In the rows, 128 means zero.
Each path below is one point turned by a fixed rotation once a step. After each direction that follows a path, write how fast that rotation turns it, in degrees a step (0 if it stays still).
Each turn is a multiple of 5 degrees from 10 to 175, or 0.
Each row of a path follows its step; steps can be skipped.

step 0: [135 123 125 141 144 137 126 138 138 120 119 115 130 115 136 135 130 119
 128 126 120 129 127 137 123 134 135 136 135 130]
step 1: [128 126 125 138 133 136 129 139 134 116 118 121 149 127 118 120 133 132
 138 134 133 132 127 133 130 130 124 131 116 141]
step 2: [126 128 117 115 124 135 125 132 128 114 122 116 129 127 112 127 115 132
 128 134 127 124 137 137 115 123 136 124 123 140]
step 3: [129 123 124 136 119 121 125 126 124 140 133 121 130 115 116 132 131 133
 135 140 129 125 142 130 107 127 138 131 118 127]
step 4: [134 116 132 131 126 140 139 125 136 140 123 120 119 117 132 117 129 113
 137 132 125 117 134 125 114 126 127 126 120 128]
step 5: [125 114 126 135 138 140 127 131 128 128 133 131 142 127 124 129 134 105
 123 140 117 131 128 126 117 127 121 118 125 126]
step 6: [135 135 125 134 140 143 128 146 138 128 135 119 126 138 123 128 125 124
 121 147 125 130 131 126 130 131 137 123 121 131]
step 7: [134 126 115 148 124 138 119 126 133 125 142 114 135 130 126 132 114 130
 137 130 124 126 122 136 126 131 137 131 131 135]
step 8: [131 129 116 130 124 130 136 140 129 142 132 122 141 127 126 114 118 134
 147 127 131 127 134 134 123 120 123 121 130 139]
step 9: [128 118 115 115 125 124 133 123 133 126 136 130 129 121 121 116 114 122
 135 141 117 136 142 128 120 126 128 129 135 125]
step 10: [143 120 124 134 121 127 127 133 125 137 130 134 121 130 131 122 135 121
 128 149 129 142 132 118 111 128 131 133 134 130]
step 11: [135 117 122 130 129 143 135 128 127 133 131 119 123 136 148 121 134 125
 123 138 113 126 120 136 121 134 127 137 128 132]
Directions:
[125 131 121 130 131 125 126 132 130 123 128 122 130 127 130 126 125 130
 132 124 130 131 126 123 130 125 130 127 129 127] | 55
[128 124 125 127 126 131 125 123 128 121 129 128 127 125 129 134 123 123
 127 125 126 126 128 129 126 129 128 127 135 127] | 155
[131 129 129 128 119 127 129 131 130 131 130 122 131 130 128 130 132 128
 125 124 125 126 126 126 126 128 134 131 131 126] | 95

step 0: [137 138 137 133 128 136 128 133 133 130 112 130 119 135 126 127 129 117
 141 129 130 115 118 118 115 110 128 135 120 127]
step 1: [118 137 117 120 133 118 138 132 134 122 128 121 133 133 127 122 129 126
 121 121 119 116 125 123 142 123 119 106 133 118]
step 2: [126 137 140 121 129 145 133 132 136 119 128 125 124 125 135 120 129 128
 122 158 127 132 135 132 130 135 136 135 125 121]
step 3: [122 128 112 130 118 139 133 125 132 128 127 130 138 133 116 124 131 129
 134 125 118 114 144 124 125 123 131 135 136 150]
step 4: [136 141 140 120 118 122 135 124 133 142 126 138 133 126 134 121 116 143
 140 126 138 120 132 135 130 125 129 116 117 123]
step 5: [119 139 130 137 134 113 122 122 143 134 127 128 126 135 128 135 142 117
 140 142 123 121 122 122 140 137 122 136 134 128]
step 6: [125 123 122 122 137 134 131 127 138 117 106 130 135 128 119 119 134 146
 128 125 132 126 123 124 127 119 142 133 130 112]
step 7: [131 129 136 145 119 136 132 124 123 118 135 137 127 122 118 122 122 132
 121 133 125 118 133 119 148 142 127 114 136 130]
step 8: [143 129 128 133 119 135 132 141 142 132 131 125 129 129 133 128 131 122
 137 133 147 116 136 139 121 122 128 142 142 123]
step 9: [129 133 120 128 132 127 136 128 126 129 129 140 151 126 140 142 139 128
 138 126 117 119 123 116 129 121 132 112 128 129]
step 10: [112 139 140 140 134 119 143 123 126 130 124 124 133 129 134 118 132 129
 125 132 139 140 139 137 133 136 139 130 129 114]
step 11: [129 122 134 130 137 146 123 129 117 130 118 123 125 134 125 131 136 129
 140 125 124 112 129 120 139 139 139 144 134 137]
Directions:
[122 130 128 131 123 128 124 133 125 126 130 129 121 130 128 133 129 128
 132 132 128 128 129 131 128 129 130 132 130 125] | 130
[126 129 124 126 127 126 124 133 126 121 123 132 131 129 131 130 129 132
 127 123 130 126 130 126 130 123 127 129 125 131] | 130
[128 128 132 131 134 131 124 127 128 123 129 125 129 126 123 129 128 131
 128 128 128 125 131 136 127 127 130 125 128 133] | 85
[122 125 129 126 131 125 131 128 131 125 126 128 133 126 129 132 133 126
 126 132 123 129 125 133 127 129 126 128 125 123] | 90
[127 131 125 127 129 127 131 131 126 130 124 129 128 128 119 128 133 122
 127 129 135 130 130 129 127 129 125 129 129 131] | 145

step 0: [130 124 121 135 124 132 114 129 121 113 131 127 129 128 131 108 125 130
 121 134 110 146 114 124 124 126 125 131 126 139]
step 1: [122 122 128 136 132 136 119 130 110 115 139 121 119 129 121 114 123 135
 124 137 123 143 114 131 136 130 128 123 134 139]
step 2: [120 119 115 120 132 135 123 130 113 125 138 130 117 138 121 120 120 133
 127 136 126 130 106 134 132 134 136 116 138 133]
step 3: [122 124 101 117 129 137 126 129 127 123 135 127 127 133 127 120 123 132
 125 130 132 128 100 124 119 132 125 125 130 135]
step 4: [119 131 112 125 134 140 132 132 127 132 133 115 121 120 128 120 129 140
 121 124 137 141 108 120 120 129 118 124 131 133]
step 5: [111 127 119 121 139 133 130 137 122 143 125 125 115 119 120 126 127 147
 123 129 129 142 120 123 120 128 125 120 136 121]
step 6: [115 121 110 126 129 129 122 142 127 137 117 135 118 125 116 134 127 141
 126 139 130 136 119 124 113 125 132 131 129 116]
step 7: [129 123 110 135 114 130 127 139 135 134 115 125 118 119 122 130 132 131
 119 135 131 146 114 128 120 122 133 131 120 121]
step 8: [128 124 120 130 110 126 131 131 125 131 116 122 120 110 129 121 122 133
 117 131 119 154 124 129 129 129 132 126 127 120]
step 9: [126 116 123 130 110 126 122 131 113 122 128 129 121 118 125 127 114 136
 122 140 124 147 133 123 127 137 131 129 136 116]
step 10: [138 115 120 133 110 128 122 127 121 122 143 133 115 131 123 135 122 129
 118 143 129 140 121 123 125 139 133 124 129 119]
step 11: [136 124 121 119 114 124 133 121 132 123 147 132 119 126 126 128 119 127
 116 135 121 144 113 121 125 135 129 117 119 132]
Directions:
[130 125 124 129 127 128 124 131 126 130 129 133 127 135 127 133 128 127
 131 131 129 121 127 129 125 129 132 127 131 123] | 95
[129 128 127 126 122 127 127 127 124 130 127 123 127 126 126 128 132 125
 127 134 124 123 127 128 132 132 127 132 133 132] | 45
[132 127 126 131 127 126 125 122 126 121 131 129 129 128 129 125 122 126
 125 129 129 129 127 132 134 129 130 127 129 125] | 40
